The same turns and mirrors carry the whole set onto itself and the rows of a family onto each other. Which other rows belong to the same family as each row named below? List them in the order they appear above.
These 28 rows form 7 families of 4 rows each.
Gek: [ -5   9  17   1  -7 -48  25   9 -23 -22  -1 -19  -5  21  -1]
zed: [-19  23  15  22   3 -25  18   1 -25 -25   5  14  -1 -15 -18]
Sizo: [-21  21   9  25  19 -29  19   5 -26 -22  -6  12   4 -17 -15]
Baz: [ -9   2  26   4 -13 -43  27   9 -19 -21   9  -4  -1  20  -1]
gumu: [ -6   8  28   4  -7 -41  33   2 -21 -12   6  -4   0  12   9]
lor: [-15  22   9  21  18 -26  20   1 -22 -14   4  10  -4 -16 -21]
magig: [  0 -22   9  40   0 -46   7  19 -20 -13 -17 -11   6  17   9]
Mozi: [  8   4 -10  32   1  -8   2   8 -40  -9  -1  -7   2 -10 -19]
Pamal: [  0  -6 -16  32   9  -7   0   7 -35  -6 -11  -4  -3 -10 -11]
Dezad: [ -2 -27   7  32   4 -36   5  12 -19  -7 -19  -2   5  21  11]
beke: [ -3   7  25  -1 -13 -38  28   4 -23 -22   1  -5  -2  21   2]
tem: [  9 -19   5  31   0 -43  13   6 -27 -10 -20 -12   1  25  12]
sopi: [ -7   3  18  -1 -13 -46  25   4 -14 -19  -5  -8   3  23  -5]
nesop: [  0 -10  -7  32  10 -14  -7  12 -32  -2 -11 -11  -1  -8 -20]
sabu: [  3  -4 -11  31   7  -4  -4   6 -36 -12  -8  -8   2  -3 -17]
mezo: [-22  22  10  18  13 -34  18   0 -31 -13  -2  15   5 -19 -11]
Mana: [-20  24  22  19   4 -26  22   3 -29 -29  -5   2   1 -14 -20]
guzo: [  0 -22  11  34  -4 -49  10  14 -18 -10 -20   0  10  19  10]
Rapu: [  2 -27  11  28  -6 -37  15  20 -18  -6 -20  -8   9  16   9]
masas: [ -1 -30   1  27   1 -37  10  12 -25 -12 -23  -7   4  21   7]
Temiz: [ -3   5  15  -3 -12 -42  27   8 -22 -14  -2 -15   0  24   3]
vin: [  4   1 -12  34  -3 -11   0   3 -44  -5  -3  -4   9  -9 -14]
dibib: [  7 -24  -2  32   0 -37   5  -1 -22  -8 -20  -4   9  21   6]
midun: [ -6   8  24  13  -4 -50  28   3 -18 -13   5  -8  -1  24   7]
feki: [-20  23  13  17   5 -24  10   2 -29 -21   2   2   9 -17 -22]
zizaf: [  4  -1  -9  41   5  -6   9   3 -38 -13  -9  -5   5 -10 -17]
ber: [ -2  -4  -6  29   9 -14  -4  11 -39  -7 -14  -5   7 -19 -15]
foduf: [-19  20  21  20  12 -25  17   6 -26 -24   1  13  -3 -17 -14]

Same family as zed: Baz, Pamal, masas
Same family as Dezad: beke, sabu, foduf
Same family as sopi: lor, Rapu, zizaf
Same family as nesop: gumu, Mana, dibib
Same family as vin: Gek, magig, mezo
Same family as Temiz: Sizo, Mozi, guzo

The same turns and mirrors carry the whole set onto itself and the rows of a family onto each other. Which other rows belong to the same family as each row named below? List them in the order they appear above.
These 28 rows form 7 families of 4 rows each.
badul: [ 10  18  -1 -14  -8  -2   7  14  -2]
pilut: [ -1 -17  19  14   6  -1  -2  -7 -18]
Paro: [  7   9  -4 -14   6  27  13  -6   2]
Sezal: [ 16  12   6 -14 -13  -2   1  14   0]
gub: [ 17  -2   7  12  -5  -6  -8 -33  -7]
Vup: [ -3 -12   2  23  11  -5  -5  -9 -20]
Lepaz: [ 13  -5   1  15  -7  -8  -4 -31 -16]
mipuv: [ 10   8  -2 -18 -12   4 -10  10   1]
feza: [  4  13 -10 -14   0  22  16  -1  -4]
kugo: [ -3 -12   7  20  17   1 -10  -7 -13]
vazu: [ 15  -6 -11  16   1  -6  -6 -28   0]
Vam: [ 12   0  -4  13  -4   4  -5 -36 -10]
bazuf: [ -3  -6  12  20   9  -8 -11   1 -18]
Boku: [ 18  -2   2   8  -6  -5  -6 -34 -13]
geki: [  2   0  -1  10  -7  -3 -10 -35  -9]
mimu: [ -3 -10  11  25  10  -3  -4  -3 -15]
nided: [ 14   6   1 -21  -7  -9   9   8   1]
Nogig: [-13  -4   9  19   7  -7  -9  -8 -14]
gep: [ 3  7 -6 -7 12 23 19  3 -3]
Sak: [  5  10 -10  -5   5  25  18  -1   3]
ler: [ 15  -6  -3  14  -9   0  -9 -31  -9]
Tema: [ 21  13   1 -17 -11  -6   2   7   0]
vafe: [  4  12  -9 -12   8  26  13  -6  -3]
gul: [ 14  18   6 -13  -5  -7   0  13  -1]
ropi: [ 14  15   5 -13  -2  -4   0  15   5]
Folob: [ -3  -9   5  20  18  -3  -6  -3 -17]
Pon: [ 0 17  1 -2  5 18 22 -3  6]
ziz: [  3   3 -10 -15   9  15  21  -1   1]

Same family as Paro: gub, kugo, ropi
Same family as Pon: pilut, mipuv, vazu
Same family as Folob: Boku, vafe, gul
Same family as bazuf: Vam, gep, Tema

